In the rows, 100 means zero.
Named turns come first, each shown by rows before and after it. Which turns, in which order, take the first row of each pair that follows to the second? Write the first one first, as in the answered first pair.
turn Z:
[101,102,86,121,100,127,103,81,115,83,106,88,80,136,130,72,104,98,123,115,99,111,98,114,141,74,96,74,98,114,98,133,75,80,117,97] |-> [106,135,95,118,84,109,96,74,118,79,114,93,82,125,122,82,107,113,133,128,93,102,87,93,133,66,91,110,93,111,85,120,57,96,112,96]
[105,105,105,99,82,102,97,101,80,95,89,115,106,112,120,123,86,103,104,112,113,110,99,88,100,98,102,119,89,123,102,89,122,107,78,116] |-> [104,91,100,103,84,110,103,104,83,94,83,109,102,116,122,118,81,97,100,107,118,115,104,95,102,102,102,100,90,123,111,95,128,100,82,117]
[101,91,117,78,106,108,94,132,122,82,111,115,131,91,88,113,114,122,91,86,100,99,78,75,111,105,105,146,94,84,78,91,107,96,108,78] |-> [94,79,116,81,112,103,89,141,116,84,110,119,131,95,91,118,110,112,78,87,103,106,82,83,109,109,109,133,99,88,84,93,122,85,108,87]
[94,82,88,108,76,54,93,126,99,54,92,80,119,85,121,66,72,80,128,88,121,87,126,144,105,86,85,4,145,103,131,100,122,95,78,108] |-> [112,90,88,103,67,76,108,99,119,53,96,61,102,77,121,45,90,91,160,91,127,79,122,134,108,79,80,14,130,99,123,106,97,106,78,85]
turn M:
[86,109,123,103,66,73,98,112,65,89,88,100,103,106,122,114,88,82,145,86,68,89,93,132,97,97,98,107,106,113,121,88,93,103,104,89] |-> [77,66,112,111,84,108,106,119,77,115,87,91,101,125,108,113,85,71,112,78,80,102,105,133,101,118,126,80,108,108,125,107,116,69,108,98]
[131,81,99,86,110,147,133,77,104,113,91,77,84,95,96,73,104,105,141,87,89,100,115,98,129,99,95,77,81,85,101,130,109,93,104,54] |-> [134,99,100,83,102,136,131,73,104,105,91,80,82,88,100,73,110,112,154,94,84,91,108,95,125,88,89,92,79,87,96,122,95,107,106,51]
[90,88,97,95,119,116,113,72,104,102,117,95,95,107,71,89,124,113,119,119,90,94,117,102,93,121,117,79,87,110,75,102,99,120,100,104] |-> [92,106,107,93,106,94,106,74,94,84,113,99,98,97,82,94,125,117,140,120,88,88,109,106,92,108,99,83,88,112,75,94,92,137,96,100]
turn Y:
[103,96,103,94,100,101,101,97,97,91,98,95,100,100,101,92,99,89,109,102,99,97,104,108,100,103,91,93,100,105,100,108,93,104,107,93] |-> [98,85,99,94,106,109,102,99,101,100,102,94,100,106,93,93,96,89,93,101,101,101,108,102,102,108,104,91,99,102,97,112,99,92,106,102]
[133,104,83,89,93,116,134,70,114,102,96,43,70,93,113,70,109,90,121,91,118,105,80,115,113,86,110,43,124,110,107,150,92,107,98,89] |-> [125,94,78,92,107,136,136,70,124,129,109,46,74,109,92,74,106,95,94,97,115,110,81,99,109,102,138,59,122,103,96,149,97,93,104,107]
[127,125,86,93,82,128,127,31,118,116,103,61,97,90,111,84,143,113,144,88,140,83,102,86,121,120,114,105,88,95,78,97,84,94,92,55] |-> [121,92,78,97,88,120,125,51,99,92,80,65,98,82,137,85,132,85,142,73,141,92,113,121,130,118,97,54,97,104,105,113,107,88,91,54]
turn A:
[100,108,99,91,88,87,81,106,116,82,96,91,93,83,88,101,105,112,117,88,85,88,97,93,96,90,102,110,88,106,99,97,88,102,87,103] |-> [90,96,98,94,94,79,74,122,106,85,96,98,99,90,87,110,94,103,97,85,84,97,101,98,100,97,108,104,94,111,107,99,109,88,83,116]
[96,93,103,109,109,100,85,92,108,112,114,113,103,84,105,116,122,116,95,109,99,99,105,88,105,83,105,107,93,113,82,94,82,82,105,99] |-> [91,95,108,110,110,95,85,97,103,110,116,119,108,87,107,118,121,117,93,112,95,98,105,90,110,88,105,107,97,114,85,91,86,81,104,100]
[111,142,106,101,72,80,97,111,93,91,97,91,107,84,109,98,106,95,135,96,102,90,105,101,112,92,80,114,84,96,109,67,97,120,110,112] |-> [94,113,97,108,87,79,89,139,82,109,96,102,116,100,105,115,90,77,94,92,105,104,115,109,113,109,98,91,92,100,123,70,129,93,109,139]
[144,115,104,79,99,91,121,110,97,115,125,68,72,102,94,95,111,120,126,113,151,94,101,105,72,110,90,103,119,82,43,109,78,119,85,73] |-> [127,126,109,82,95,44,101,142,69,99,123,94,90,100,102,120,94,114,114,114,140,96,102,112,65,106,80,102,133,93,57,95,97,125,76,94]
Now pairs of rows:
Between the rows of a pair lie 2 to 3 turns.
[84,154,118,101,63,87,79,81,95,120,101,85,116,76,92,102,131,104,134,117,80,98,81,106,115,96,92,130,104,87,80,99,82,130,123,103] |-> [92,117,111,104,60,99,91,82,96,100,81,74,102,71,120,91,128,81,149,100,89,105,93,133,127,90,76,78,106,90,101,115,93,130,123,88]	Y then Z then Z
[93,116,97,91,100,98,92,77,103,89,109,83,101,94,114,94,113,112,128,107,98,103,91,92,98,90,85,107,84,104,92,98,78,109,95,79] |-> [72,90,88,102,122,94,80,110,86,104,109,98,115,104,114,113,89,94,85,104,104,118,103,103,96,103,102,84,98,109,109,100,115,85,93,109]	A then M
[94,128,111,101,91,53,78,132,68,89,99,129,119,95,114,110,86,93,106,112,88,104,89,103,91,83,91,108,124,98,109,79,105,115,91,110] |-> [87,130,108,102,95,73,80,131,82,118,116,127,122,107,87,113,88,109,79,119,88,102,86,85,82,94,119,133,115,93,97,72,102,100,94,117]	Y then Y
[108,134,102,107,77,113,88,86,102,120,80,101,95,89,99,98,105,98,107,99,117,67,89,88,83,95,64,129,82,91,67,74,68,134,78,84] |-> [83,90,90,116,104,123,82,123,97,146,80,108,106,114,91,110,81,76,45,89,125,88,102,105,85,122,92,96,92,93,87,85,114,91,78,115]	A then A
[128,101,99,87,76,77,100,68,104,102,75,94,87,96,106,99,118,106,120,106,83,78,83,107,104,87,95,97,97,114,106,96,71,108,119,81] |-> [107,108,102,91,81,59,83,88,95,118,87,114,105,111,89,123,103,113,85,115,79,82,83,95,93,98,115,123,102,114,95,78,88,95,115,109]	A then Y then Y
[91,73,90,103,109,117,107,106,103,108,94,93,94,106,101,105,92,78,78,90,108,110,114,112,101,113,108,72,110,104,113,117,110,75,106,109] |-> [108,131,102,91,83,105,109,76,113,99,105,90,89,89,94,97,109,109,123,107,101,88,96,85,94,93,98,129,98,101,89,99,67,114,105,87]	A then Z
[106,77,115,133,110,69,52,138,65,79,97,120,134,81,118,123,92,74,77,104,114,124,123,109,110,102,88,65,111,93,129,106,126,93,87,117] |-> [144,73,110,123,105,152,98,63,127,105,112,71,94,77,97,75,133,101,109,104,130,111,119,82,117,106,99,81,82,78,92,127,69,96,101,71]	A then Z
[126,122,91,101,79,97,113,86,118,106,108,89,98,106,88,81,118,122,134,123,94,96,80,105,104,105,100,148,75,96,103,85,90,99,107,117] |-> [121,78,81,108,87,85,111,118,94,82,87,94,99,105,120,87,104,85,128,109,97,112,95,147,112,103,78,83,92,105,139,105,123,88,104,124]	Y then A
